In the data rows, zero lies at 4.5, halfway between 4 and 5.
Here is a table of points, one per row:
array([5., 3., 4., 2., 4., 4., 5., 5., 2., 3., 5., 5., 7., 4., 4., 5., 7., 3.,
       3., 7., 5., 7., 7., 7., 3., 2., 4., 6., 6., 7., 6., 9.])
array([6., 4., 4., 5., 6., 5., 5., 2., 4., 6., 6., 2., 5., 4., 8., 3., 4., 3.,
       2., 6., 5., 5., 6., 6., 4., 8., 4., 4., 4., 7., 8., 5.])
array([6., 6., 2., 6., 5., 3., 2., 3., 6., 4., 6., 5., 6., 4., 6., 4., 6., 5.,
       6., 4., 6., 4., 7., 2., 6., 5., 5., 4., 6., 6., 3., 6.])
array([5., 7., 5., 3., 4., 3., 4., 3., 5., 7., 3., 6., 6., 6., 4., 6., 6., 5.,
       6., 3., 4., 2., 4., 6., 3., 6., 6., 6., 6., 3., 6., 6.])
array([5., 5., 6., 3., 3., 7., 5., 6., 6., 6., 6., 7., 5., 6., 3., 6., 5., 6.,
       3., 4., 4., 7., 7., 7., 6., 6., 5., 6., 2., 4., 6., 4.])
array([7., 7., 6., 6., 6., 7., 7., 7., 8., 7., 7., 6., 4., 2., 4., 6., 8., 7.,
       4., 6., 2., 5., 6., 1., 2., 5., 5., 5., 6., 9., 4., 5.])
array([3., 6., 4., 3., 5., 5., 1., 3., 6., 3., 5., 6., 6., 6., 2., 8., 1., 7.,
       5., 8., 5., 3., 6., 5., 5., 5., 6., 7., 5., 3., 6., 4.])
array([2., 3., 6., 6., 4., 2., 3., 6., 7., 6., 6., 6., 4., 7., 3., 2., 6., 2.,
       5., 5., 7., 4., 5., 2., 5., 4., 3., 3., 4., 4., 6., 3.])
array([3., 4., 7., 3., 4., 3., 3., 6., 7., 6., 4., 4., 4., 2., 3., 4., 2., 2.,
       4., 4., 2., 7., 5., 4., 4., 4., 7., 4., 4., 3., 4., 5.])
array([4., 7., 5., 4., 4., 7., 5., 4., 5., 4., 3., 2., 6., 4., 5., 5., 6., 5.,
       3., 3., 3., 2., 1., 6., 3., 6., 6., 7., 3., 5., 3., 7.])
array([3., 4., 5., 4., 6., 6., 4., 5., 7., 3., 6., 3., 4., 6., 4., 2., 4., 2.,
       3., 4., 5., 5., 3., 4., 7., 4., 4., 3., 4., 3., 6., 3.])
array([1., 5., 4., 5., 6., 5., 4., 2., 4., 4., 8., 2., 2., 6., 4., 2., 4., 4.,
       4., 4., 2., 7., 3., 4., 4., 4., 3., 5., 2., 6., 5., 3.])
array([2., 3., 3., 2., 6., 3., 6., 6., 6., 7., 3., 8., 2., 7., 6., 0., 6., 7.,
       5., 2., 4., 6., 5., 7., 3., 3., 3., 4., 9., 5., 5., 2.])
array([5., 2., 2., 5., 5., 4., 6., 3., 3., 5., 5., 5., 7., 4., 4., 5., 5., 2.,
       3., 5., 6., 4., 5., 5., 3., 7., 5., 5., 5., 6., 6., 5.])
array([3., 4., 5., 3., 5., 7., 7., 4., 3., 4., 7., 4., 5., 6., 4., 3., 4., 3.,
       7., 2., 6., 8., 4., 2., 7., 3., 4., 2., 3., 3., 6., 4.])
array([7., 5., 2., 5., 7., 3., 6., 7., 3., 4., 5., 1., 3., 4., 3., 3., 6., 5.,
       5., 8., 4., 4., 6., 5., 4., 3., 5., 0., 3., 1., 7., 4.])
array([4., 5., 6., 5., 5., 2., 4., 4., 7., 5., 5., 6., 9., 6., 7., 6., 3., 5.,
       6., 4., 3., 4., 4., 4., 5., 2., 2., 2., 5., 3., 2., 5.])
array([5., 6., 5., 7., 4., 3., 3., 4., 4., 6., 3., 6., 5., 5., 4., 6., 6., 6.,
       7., 6., 4., 5., 6., 5., 7., 7., 6., 5., 3., 4., 6., 5.])
array([3., 6., 4., 6., 4., 3., 3., 3., 5., 6., 5., 6., 5., 5., 3., 7., 4., 4.,
       6., 3., 3., 3., 8., 4., 5., 5., 5., 6., 5., 3., 5., 7.])
array([6., 2., 3., 7., 6., 7., 5., 2., 5., 3., 5., 7., 3., 4., 7., 4., 4., 3.,
       3., 6., 6., 4., 6., 7., 3., 4., 4., 5., 5., 5., 6., 5.])
array([5., 6., 3., 7., 6., 3., 3., 3., 4., 5., 4., 5., 5., 5., 4., 6., 5., 5.,
       6., 3., 5., 5., 6., 5., 9., 5., 7., 6., 5., 6., 3., 5.])
array([3., 3., 5., 2., 3., 4., 8., 4., 3., 3., 8., 4., 2., 5., 5., 8., 4., 9.,
       2., 3., 6., 1., 2., 4., 3., 4., 6., 2., 3., 5., 2., 3.])
array([7., 3., 4., 4., 6., 6., 4., 6., 5., 7., 4., 3., 4., 8., 7., 8., 3., 4.,
       5., 3., 3., 7., 3., 4., 6., 2., 6., 5., 3., 4., 4., 2.])
array([6., 4., 2., 4., 5., 2., 5., 6., 4., 2., 6., 4., 7., 3., 3., 3., 3., 5.,
       5., 6., 5., 3., 5., 6., 5., 2., 3., 8., 3., 6., 6., 2.])
array([5., 7., 3., 5., 5., 3., 6., 2., 1., 5., 5., 5., 6., 5., 4., 4., 3., 4.,
       3., 6., 6., 7., 6., 4., 3., 6., 7., 5., 6., 6., 1., 4.])
array([3., 5., 6., 5., 5., 5., 2., 6., 6., 3., 4., 3., 3., 4., 5., 6., 4., 7.,
       3., 3., 6., 4., 3., 4., 2., 4., 8., 4., 4., 6., 4., 4.])
array([5., 3., 5., 4., 3., 5., 3., 5., 5., 4., 4., 4., 5., 4., 4., 3., 5., 5.,
       4., 4., 4., 5., 2., 6., 5., 3., 5., 3., 4., 3., 2., 4.])
array([5., 2., 7., 3., 8., 5., 6., 4., 5., 3., 2., 3., 7., 6., 2., 3., 6., 6.,
       5., 2., 4., 3., 8., 4., 5., 8., 1., 5., 4., 2., 0., 3.])
array([5., 4., 4., 2., 4., 4., 2., 6., 5., 5., 3., 6., 4., 5., 5., 4., 7., 2.,
       6., 3., 5., 3., 4., 4., 6., 5., 5., 2., 4., 4., 6., 2.])
array([8., 3., 1., 6., 4., 4., 5., 3., 8., 5., 4., 6., 6., 2., 3., 4., 2., 7.,
       7., 4., 3., 6., 1., 3., 5., 7., 7., 6., 6., 5., 6., 6.])
array([4., 4., 7., 4., 6., 5., 3., 7., 4., 3., 4., 4., 4., 2., 5., 3., 3., 5.,
       6., 4., 5., 5., 4., 4., 2., 3., 4., 4., 3., 5., 3., 4.])
array([5., 3., 8., 5., 4., 2., 8., 8., 2., 3., 7., 3., 2., 5., 7., 3., 3., 4.,
       3., 5., 6., 4., 5., 3., 9., 6., 3., 8., 7., 3., 7., 4.])
array([8., 4., 3., 5., 6., 7., 5., 4., 3., 4., 6., 5., 1., 4., 3., 4., 6., 2.,
       3., 6., 4., 3., 6., 7., 4., 1., 4., 7., 5., 2., 5., 5.])
array([6., 6., 4., 6., 2., 5., 4., 2., 3., 2., 1., 6., 5., 4., 7., 5., 6., 7.,
       2., 3., 2., 7., 5., 1., 1., 5., 1., 7., 6., 0., 8., 2.])
array([6., 2., 5., 3., 2., 7., 5., 1., 3., 8., 5., 1., 5., 4., 3., 3., 3., 3.,
       3., 7., 6., 4., 7., 4., 3., 4., 6., 6., 8., 5., 6., 2.])
array([4., 5., 4., 7., 8., 5., 3., 5., 1., 8., 3., 7., 7., 3., 2., 5., 2., 6.,
       0., 2., 5., 2., 2., 3., 8., 2., 2., 3., 2., 7., 6., 6.])
array([2., 3., 5., 3., 6., 6., 7., 4., 4., 2., 1., 4., 2., 2., 7., 5., 4., 3.,
       5., 7., 3., 4., 3., 3., 8., 4., 5., 4., 4., 7., 4., 2.])
array([1., 5., 6., 7., 2., 5., 7., 4., 6., 4., 2., 6., 7., 7., 3., 7., 7., 5.,
       3., 7., 3., 4., 5., 5., 7., 3., 7., 4., 6., 3., 8., 5.])
array([6., 7., 3., 3., 5., 5., 6., 4., 2., 4., 5., 5., 6., 4., 6., 4., 3., 4.,
       8., 5., 5., 2., 5., 4., 3., 4., 5., 5., 2., 6., 7., 6.])
array([2., 6., 2., 2., 4., 7., 2., 7., 4., 7., 3., 4., 3., 2., 6., 5., 6., 6.,
       6., 9., 7., 7., 2., 3., 7., 5., 2., 4., 4., 2., 1., 8.])
array([5., 7., 3., 5., 3., 3., 6., 6., 6., 3., 3., 2., 3., 2., 2., 9., 4., 2.,
       5., 2., 9., 8., 3., 8., 2., 5., 0., 4., 4., 7., 4., 2.])
array([3., 4., 7., 7., 0., 7., 3., 6., 4., 5., 3., 2., 4., 3., 6., 4., 2., 8.,
       7., 4., 5., 3., 4., 7., 5., 3., 4., 2., 4., 6., 3., 4.])
array([3., 2., 1., 4., 1., 2., 4., 5., 6., 8., 5., 3., 4., 4., 5., 6., 7., 4.,
       4., 4., 5., 3., 6., 4., 5., 3., 3., 4., 2., 2., 2., 3.])
array([6., 6., 2., 4., 1., 6., 6., 6., 7., 2., 1., 4., 1., 9., 2., 3., 0., 3.,
       3., 4., 3., 3., 6., 2., 3., 6., 3., 2., 4., 7., 3., 8.])
array([3., 1., 4., 4., 5., 4., 4., 6., 4., 3., 3., 3., 4., 5., 7., 5., 4., 6.,
       5., 3., 4., 6., 4., 5., 2., 5., 7., 3., 3., 7., 4., 5.])
array([6., 7., 3., 7., 3., 2., 4., 3., 3., 4., 6., 8., 7., 4., 7., 3., 4., 1.,
       2., 7., 3., 6., 5., 5., 2., 6., 7., 6., 5., 6., 1., 1.])
array([3., 7., 5., 6., 4., 7., 5., 5., 5., 4., 4., 3., 7., 4., 5., 5., 6., 5.,
       4., 4., 5., 3., 2., 5., 4., 6., 6., 7., 5., 4., 3., 6.])
array([7., 4., 8., 2., 2., 2., 2., 1., 5., 4., 5., 4., 2., 5., 4., 4., 6., 5.,
       5., 4., 4., 6., 3., 3., 7., 4., 3., 4., 3., 8., 3., 5.])
array([4., 1., 3., 6., 3., 7., 1., 8., 1., 3., 8., 5., 4., 7., 2., 5., 5., 2.,
       5., 4., 1., 5., 2., 3., 6., 6., 2., 2., 9., 4., 4., 3.])
array([4., 4., 6., 4., 6., 4., 6., 5., 3., 4., 5., 4., 4., 2., 5., 5., 3., 3.,
       7., 3., 4., 4., 3., 4., 4., 3., 3., 3., 4., 3., 5., 7.])
array([5., 2., 6., 7., 6., 5., 5., 3., 2., 5., 5., 6., 3., 4., 3., 4., 4., 3.,
       8., 6., 6., 4., 2., 4., 2., 4., 3., 6., 3., 5., 4., 6.])
array([5., 7., 7., 4., 5., 2., 3., 5., 5., 5., 4., 5., 6., 5., 5., 5., 5., 5.,
       4., 4., 4., 4., 5., 5., 5., 6., 5., 2., 7., 3., 4., 5.])
Along one direction, these points spread out more than along any other. How many in every 100 of the points above lie lower along it than each point below? Round to a whole number. More than half of the points above lie lower than the first one.
array([5., 3., 5., 4., 3., 5., 3., 5., 5., 4., 4., 4., 5., 4., 4., 3., 5., 5.,
       4., 4., 4., 5., 2., 6., 5., 3., 5., 3., 4., 3., 2., 4.]) 19
array([5., 7., 5., 3., 4., 3., 4., 3., 5., 7., 3., 6., 6., 6., 4., 6., 6., 5.,
       6., 3., 4., 2., 4., 6., 3., 6., 6., 6., 6., 3., 6., 6.]) 94
array([5., 6., 5., 7., 4., 3., 3., 4., 4., 6., 3., 6., 5., 5., 4., 6., 6., 6.,
       7., 6., 4., 5., 6., 5., 7., 7., 6., 5., 3., 4., 6., 5.]) 85
array([5., 7., 3., 5., 5., 3., 6., 2., 1., 5., 5., 5., 6., 5., 4., 4., 3., 4.,
       3., 6., 6., 7., 6., 4., 3., 6., 7., 5., 6., 6., 1., 4.]) 96
array([3., 7., 5., 6., 4., 7., 5., 5., 5., 4., 4., 3., 7., 4., 5., 5., 6., 5.,
       4., 4., 5., 3., 2., 5., 4., 6., 6., 7., 5., 4., 3., 6.]) 63
array([5., 7., 7., 4., 5., 2., 3., 5., 5., 5., 4., 5., 6., 5., 5., 5., 5., 5.,
       4., 4., 4., 4., 5., 5., 5., 6., 5., 2., 7., 3., 4., 5.]) 54
array([3., 5., 6., 5., 5., 5., 2., 6., 6., 3., 4., 3., 3., 4., 5., 6., 4., 7.,
       3., 3., 6., 4., 3., 4., 2., 4., 8., 4., 4., 6., 4., 4.]) 46
array([8., 4., 3., 5., 6., 7., 5., 4., 3., 4., 6., 5., 1., 4., 3., 4., 6., 2.,
       3., 6., 4., 3., 6., 7., 4., 1., 4., 7., 5., 2., 5., 5.]) 60
array([7., 4., 8., 2., 2., 2., 2., 1., 5., 4., 5., 4., 2., 5., 4., 4., 6., 5.,
       5., 4., 4., 6., 3., 3., 7., 4., 3., 4., 3., 8., 3., 5.]) 29
array([5., 3., 4., 2., 4., 4., 5., 5., 2., 3., 5., 5., 7., 4., 4., 5., 7., 3.,
       3., 7., 5., 7., 7., 7., 3., 2., 4., 6., 6., 7., 6., 9.]) 83
array([6., 2., 3., 7., 6., 7., 5., 2., 5., 3., 5., 7., 3., 4., 7., 4., 4., 3.,
       3., 6., 6., 4., 6., 7., 3., 4., 4., 5., 5., 5., 6., 5.]) 69
array([3., 6., 4., 6., 4., 3., 3., 3., 5., 6., 5., 6., 5., 5., 3., 7., 4., 4.,
       6., 3., 3., 3., 8., 4., 5., 5., 5., 6., 5., 3., 5., 7.]) 90
array([7., 3., 4., 4., 6., 6., 4., 6., 5., 7., 4., 3., 4., 8., 7., 8., 3., 4.,
       5., 3., 3., 7., 3., 4., 6., 2., 6., 5., 3., 4., 4., 2.]) 25
array([6., 6., 4., 6., 2., 5., 4., 2., 3., 2., 1., 6., 5., 4., 7., 5., 6., 7.,
       2., 3., 2., 7., 5., 1., 1., 5., 1., 7., 6., 0., 8., 2.]) 79
